0: [123 122 144 141 164 147 154 171 107 128 109 121 125 182  80 126 137 147
 110 104 117 107 128 147]
1: [107 103 128 119 155 118 131 103 141 150 111 118 108 121 153 116  86  84
 138 156 107  94 128  98]
2: [109  95  69 112 153 114 152 122 186 180 115  88 104 147 122 132  80  84
 128 150  98 132 147  70]
3: [ 95 149 160 152 121 142 123 162  93 116 116 152 158 132  88 124 163 160
 130 106 153 117 138 168]
4: [136 132 114 167 159 145 115 148  79 135  93 123 107 142 163 126 148 149
 149 105 148 181  89 141]
5: [161 125 130 112 112  80 152 146 114 133 201  72 119 140 146 126 120 106
  91 108 141 149 145 157]
6: [110 117  96 170 130 132 118 123 171 127  68 167 109 120 116 144 159 154
 172  99 147 165 109 145]
7: [145  94 128 116 109 138 124 124  86 108 131 164 139 125 152 113 162 136
 126 125 134 146  98 129]
8: [ 63 103 120 187 192 150 147 130 129 141  71 128 109 156  83 128 137 139
 134 121 134 136 162 116]
9: [159 100 125 123 124 138 130 120  91 115 129 141 139 128 150 120 156 128
 121 126 122 134 114 125]
10: [ 75 140 152 189 151 151 119 120  99 122  84 127 101 156 134 134 141 133
 149 126 173 146 140 106]
11: [ 96  83  89 170 207 136 149 153 154 160  83  96  63 176  92 129 120 144
 117 112 119 165 147 108]
12: [121 115  77 120 146 118 152 130 178 160 120 107 111 168 113 146  88  83
 133 145  98 139 147  70]
13: [126 141 157 116  79 119  97 162 118 113 177  80 127 153  65 114 149 157
  67 116 110 104 140 145]
14: [103 120 104 167 139 139 117 126 163 126  64 164 109 121 116 143 162 162
 168 100 157 165 109 153]
15: [162 107  99  86 100 120 129 131 108 117 149 120 152 120 139 125 143 124
 109 125  99 121 117 131]
16: [112 127 104 142 138 140 133 153 144 117  90 114 132 158  72 146 148 151
 162  96 114 119 117 148]
17: [ 87 128 133 129 139 125 135 130 140 123 137  92 108 142 101 128 117 102
 115 131 118 112 159 153]
18: [170 150 107 137 147 127 137 176  81 164 137 127 125 145 161 115 117 142
 106 118 134 187 113 122]
19: [ 86 121 113 122 128 109 113 109 147 137 104 108 122 115 131 125  99  90
 138 138 110 105 130 117]
20: [116 120 140 157  73 119  95 128 165 148 148 176  87 112 101 109 163 145
 100 114 163 187 124 147]
21: [139 123 143 117  84 151  98 111 136  85 142 182 133 118 121 121 169 150
 102 128 116 131 117 152]
22: [122 134 135 134 129 120 115 148 137 126 121 150 158 111 107 130 144 150
 119 120 141 126 150 161]
23: [109 112 131 108 155 120 133  94 145 148 119 110 109 109 143 116  78  78
 144 159 106  80 134  93]
24: [ 76 114 101 158 177 124 132 139 131 140  99 127 136 133  66 116 134 144
 125 116 119 133 165 143]
25: [136 113 113 133 143 147 119 157  93 119 118 127  97 173 149 134 165 138
 145 109 134 171  79 130]
26: [ 66 118 142 126 146 141 150  87 170 125 153  91  89 103 101 129 108 129
 136 149 134  92 156 117]
27: [123 113 115 149 100 103 125 123  93 144 141 136 109 106 171 112 156 142
 119 109 170 180  98 131]
28: [135 136 116 163 152 146 110 146  75 132  91 123 105 154 163 130 151 142
 145 101 150 176  84 130]
29: [120 140 138 137 133 123 121 139 147 124 120 155 161 106 105 128 133 151
 127 120 136 124 153 164]
30: [163 122 136  81  93 134 102 109 147 100 169 160 147 101 129 126 143 143
 116 151  99 107 122 130]
31: [103 126 156 197 157 151 121 114  89 129  74 147 131 132 126 116 134 138
 126 138 154 142 150  91]
32: [170 149 102 104 103 119 147 124 170 151 130 163 139 119 151 149  99  92
 148 137 118 141 120 120]
33: [145  96 130 120 107 144 132 127  88 105 128 168 132 132 149 117 158 133
 119 122 135 144 102 130]
34: [142 168 118 111 121 139 129 107 182 134 139 162 129 116 135 146 106 109
 172 143 114 140 119 134]
35: [137 139  87 123 121 126 132 165 119 152 121 128 129 152 138 136 124  98
 165 117 127 174 106 140]
36: [170 151 113 134 144 131 137 173  74 161 131 123 130 147 163 115 119 139
 106 120 135 176 112 123]
37: [ 52 118 128 184 143 127 117 117 125 155 109 144  79 124 113 105 139 154
 125 114 159 179 140 125]
38: [153 132  88 105 101 121 135 118 194 159 124 150 141 106 158 143 110 102
 144 141 130 146 127 120]
39: [ 97 124 109 131 120 129 112 145 126 117 114 102 156 139  64 140 156 156
 124 109 110  97 144 140]
40: [108 111 146 194 174 149 123 112  91 137  71 128 129 144 116 111 124 139
 128 136 152 138 151  97]
41: [150 130 145  78 101 105 112  87 167 125 167 121 135  89 146 135 101  88
 124 157 106  77 135 120]
42: [152 103  85  86 102  80 119 121 127 155 129  94 136 110 168 133 110  77
 127 125 104 111 106 118]
43: [124 138 137 139 143 120 120 137 148 125 105 161 158 103 106 124 130 152
 133 122 132 127 156 161]
44: [143 125 139 161 121 132 120 122  69 138  94 142 147 124 168 125 148 127
 137 122 167 150 122 101]
45: [130 148 163  64  89 111 121  90 174  98 211 100 134 108 107 152 111 137
 128 151 124  62 114  81]
46: [148 125 140 165 123 129 121 123  67 135 100 142 148 130 167 130 145 126
 131 126 165 142 120  99]
47: [ 71 116 107 154 179 122 142 144 138 137 108 100 128 137  64 127 133 138
 125 116 120 125 171 142]
48: [158 124 126 115 117  76 148 144 111 132 194  78 117 139 147 126 118 106
  91 109 140 151 144 151]
49: [101 109  95 168 145 141 129 135 168 137  64 169 104 132 105 144 148 156
 175  95 151 179 111 154]
50: [147 157 140 129 135 150 139 123 102 110 119 114 144 141 137 141 129 145
 124 135 120  99 116 111]
51: [163 125 102 116 141 121 138 178 106 168 146 110 130 154 158 121 120 112
 120 126 124 174 118 146]
52: [ 88 131 155 129 152 131 170  86 181 125 163 105  93 116 100 130  86 106
 132 146 141  94 172 114]
53: [168 110 102  91 102 119 130 134 101 115 138 133 155 119 143 122 144 127
 120 125 108 129 107 133]
54: [148 122 146  91 109 155 120 114 114  88 152 137 146 124 107 124 150 143
 119 149  97  80 117 116]
55: [108 155 151 100 105 150 133  98 127  94 174 100 135 103 111 140 138 146
 127 148 122  73 131 118]
56: [127 120 107 105 116 116 114  94 189 144 116 163 132  84 152 132 108 120
 165 144 123 134 109 135]
57: [166 144 139 137 126 117 134 142  68 140 107 137 158 116 183 117 123 124
 125 136 155 136 129 109]
58: [161 152 167 130 114  90 141 133  94 113 161 163 147  93 179 111 116 127
 137  97 176 161 111 203]
59: [159 148 162 132 108  97 144 133  92 110 163 156 144  88 170 111 127 126
 137  98 175 158 112 200]
60: [ 51 108 137 193 191 149 143 139 115 136  84 139 116 148  79 121 148 141
 143 115 155 142 155 133]
61: [103 119 134 117 141 117 123  94 151 140 121 115 109 106 146 124  80  82
 153 156 112  88 131  88]
62: [ 65 115 106 156 175 129 148 144 137 136 107 102 124 140  66 126 139 139
 129 110 128 127 161 149]
63: [124 113  99 166 189 142 141 115 147 150  88  95  74 149 138 127  94 129
 108 130 116 152 141  75]

[131 146 151  80  89 101  96 142 140 101 205  73 137 150  94 146 139 161
  90 128 106  99 125 116] 13 45 55
[144 117 154  91 107 159 127 112 111  86 153 146 145 129 101 119 144 138
 115 150  92  81 117 109] 54 30 55
[119 115  99 161 189 141 143 116 146 154  86  94  71 152 138 131  97 131
 112 130 119 151 142  78] 63 11 12
[ 90 129 113 129 122 123 122 142 128 121 125 104 154 138  61 144 161 149
 126 108 115 101 139 136] 39 16 62
[ 94 135 154 131 155 123 169  85 180 127 167 108  94 115 102 125  81 102
 130 144 143  96 178 117] 52 26 17
[165 115 142  82  91 135 113 109 145  98 171 153 144 109 123 123 135 133
 111 154 100 100 127 127] 30 54 15
[153 117 124  82 103 102 101  93 174 138 145 125 134  91 152 131 100  87
 139 155 102  88 126 119] 41 56 61
[105 129 148 154 168 105 143 130 148 140 167  80  84 152  94 114  93 121
  82 117 116 134 183 140] 17 47 52
[101 130 147 150 161 103 144 130 149 136 161  82  89 149  97 115  99 114
  89 117 120 130 186 143] 17 52 47
[120 112 110 142  99  98 124 127  93 148 148 136 109  99 172 116 156 141
 124 110 176 185 100 124] 27 7 44
[ 71 100 114 188 193 143 143 128 130 141  68 120 102 159  90 130 137 135
 132 117 135 139 161 116] 8 60 62
[ 58 120 131 178 142 130 112 121 120 145 109 143  90 116 120 106 144 158
 130 112 163 173 130 128] 37 10 60
[142 110 106 132 147 144 113 152 100 119 126 122  94 169 151 136 159 142
 145 111 130 181  84 130] 25 28 4
[165 134 146 126 119 111 132 146  66 146 129 129 139 118 185 109 123 122
 115 134 166 142 116 111] 57 46 44
[148 107  83  88 108  85 117 124 131 153 122  93 140 108 163 134 112  84
 130 125 102 115 116 119] 42 15 19
[163 139 144 140 138 122 133 140  67 132 107 137 167 116 179 119 118 126
 130 133 158 137 135 123] 57 46 44
[ 98 132 161 134 160 116 170  80 185 133 169 110  92 116  95 123  70 102
 124 145 137  98 174 109] 52 26 17
[151 147 165 129 119 147 119 110  96 111 132 114 157 132 123 136 125 136
 128 156 127  86 141  82] 50 54 55
[170 139 105 116 145 115 145 175 110 167 148 119 122 156 156 126 101 101
 114 122 114 168 125 144] 51 18 36
[145 127 121  99  90 148 111 119 118  81 142 131 160 131  80 129 158 148
 107 132  84  92 127 138] 54 30 21
[ 87  81  94 178 210 135 148 158 144 164  78 102  59 189  84 122 125 146
 115 106 121 164 147 116] 11 8 63
[140 121 144 121  86 153  98 109 141  89 143 181 135 122 121 126 166 151
 104 129 116 129 116 150] 21 30 33
[125 119 103 111 125 128 125 103 189 144 116 167 133  95 141 131 114 124
 168 147 124 147 108 136] 56 34 38
[140 131 162  91  93 166 121 113 110  80 161 159 150 135 108 125 150 145
 113 147 100  84 112 121] 54 30 21
[ 97 100  68 162 176 127 168 170 148 182  90 103  93 180  67 123 111 135
 122 108 117 164 152  93] 11 8 47
[129 146 150  89  89  97  94 134 124 105 206  74 142 152  91 135 145 158
  93 129 108 100 126 122] 13 55 54
[146 103  98  88 104  77 123 119 124 152 136  99 132 108 168 121 107  77
 122 124 105 111 104 124] 42 15 53
[158 123 144  76  91 137 114 103 154  88 173 157 128 102 127 125 137 133
 108 148 105  96 121 144] 30 54 21
[167 123 143  80  99 138 122 100 150  95 176 152 135 105 131 127 130 126
 110 155  97  97 126 127] 30 54 41
[151 123 139  88 112 154 117 107 114  92 151 124 154 126 111 130 141 140
 126 151  92  78 121 113] 54 30 55
[124 108 124 145 108 106 119 120  88 148 133 138 121 106 171 111 143 141
 124 115 175 171 101 120] 27 44 46
[168 138 113 117 142 120 146 174 105 167 146 122 122 157 156 121 103  99
 113 122 117 162 123 142] 51 36 18
[119 140 154 122  85 123 107 164 118 121 162 101 133 157  69 115 151 157
  74 110 112 106 145 144] 13 39 22
[143 134 134 106  91 102 101 109 154 129 132 135 148  92 160 134 107  95
 120 143 116 104 129 136] 41 56 38
[167 138 146 135 121 120 130 141  68 131 114 131 158 115 181 118 130 125
 120 134 160 133 128 115] 57 46 44
[ 88 106  64 151 168 123 164 168 168 174  92 113  98 178  77 133 114 132
 121 117 107 171 156  86] 11 12 47
[150 123 149  83 109 161 130 106 114  90 160 140 148 119 106 122 143 139
 121 153  88  72 121 116] 54 30 55
[162 140 155  93 125 158 119 114 129  75 164 115 150 134 107 133 149 162
 126 138  83  79 112 154] 54 55 30
[108 157 149  99 113 152 141  93 145  98 178  87 129 109 109 142 137 147
 131 145 123  69 133 116] 55 45 54
[138 125 119  96  87 145 104 123 118  88 132 120 161 137  92 140 156 136
 118 135  90  86 113 113] 54 15 30
[141 127 163  89  94 164 122 118 112  80 162 159 144 138 104 122 151 144
 117 145 100  88 115 121] 54 30 21
[152 122 132  78 103 108 108  90 171 129 152 122 137  89 153 136  95  86
 134 157 100  78 129 112] 41 61 23
[143 119 143 123  88 150 109 113 139  88 145 179 130 124 119 128 164 146
 105 127 114 130 119 150] 21 30 33
[ 93  99  58 155 171 126 162 174 159 179  89 112  91 182  69 127 115 138
 119 113 116 178 153  91] 11 8 47
[143 168 120 108 111 144 115 110 176 135 142 160 135 113 141 146 112 103
 170 147 116 127 118 132] 34 32 56
[144 108  97  88  98  85 117 121 123 149 131 104 129 107 166 122 112  76
 133 119 109 104 105 126] 42 15 53
[109 129 105 134 134 144 133 157 145 115  93 109 136 157  73 147 145 152
 161 101 114 114 119 144] 16 39 0
[117 118 100 165 185 142 140 111 143 152  87  96  76 152 141 137  98 129
 116 133 119 151 137  77] 63 11 12
[170 156 131 120 146 141 135 134 126 119 128  95 128 130 137 136 101 137
 105 129 104 103 132 121] 50 15 9
[125 168 148 121 114 177 127 120 103  89 125 110 144 145 132 148 152 146
 146 135 118  83 107 117] 50 54 55
[125 148 165 102 104 134 124  98 121 107 189 111 146 109 114 128 122 139
 121 153 131  74 126 105] 55 54 45
[129 144 152  82  93  99  94 144 135 101 208  71 132 151  90 146 137 159
  91 121 104 101 126 122] 13 55 45
[103 121 108 138 127 143 128 157 137 113  94 115 134 167  65 149 155 152
 159  92 118 117 114 144] 16 39 0
[125 106  86 117 140 110 119 145 120 163 109 123 127 124 147 114 118 114
 149 113 122 167  94 151] 35 51 4
[156 125 131  78 103 109 107  90 170 131 154 125 144  86 150 138  99  88
 138 154 101  78 130 120] 41 30 61
[148 140 143  73  85 138 102 110 149 100 180 151 118 104 142 124 138 132
 114 142 102  94 107 136] 30 54 21
[148 122 137  75  97  98 104  82 166 130 159 119 130  88 155 133  97  87
 127 153 100  79 121 117] 41 61 42
[ 93  99  54 158 177 124 159 175 164 179  82 109  85 181  72 126 112 140
 124 106 116 177 154  93] 11 63 8
[100  99  60 156 175 124 163 164 167 181  91 108  94 173  78 127 105 137
 121 112 111 173 156  96] 11 63 12
[140 120 147  94 105 160 124 111 110  86 153 147 146 129 104 121 148 143
 116 148  95  82 116 114] 54 30 55
[ 99 132 159 134 162 116 168  79 189 134 169 107  95 112 105 122  71 100
 125 142 137  96 176 106] 52 26 61
[173 137 133 139 133 120 139 146  66 142 106 126 162 131 179 125 118 123
 119 135 151 139 133 102] 57 46 44
[138 112  94  89  85  92 115 125 121 140 128 108 136 113 163 127 115  84
 141 117 118 116  98 136] 42 15 53
[160 115 115  96 128  96 138 132 111 154 130 117 142 113 184 122 101  84
 125 137 121 110 118 121] 42 53 15
[ 89  97  72 159 165 125 153 170 149 172  88 113 107 184  68 124 127 142
 130 117 119 164 146  89] 11 8 24
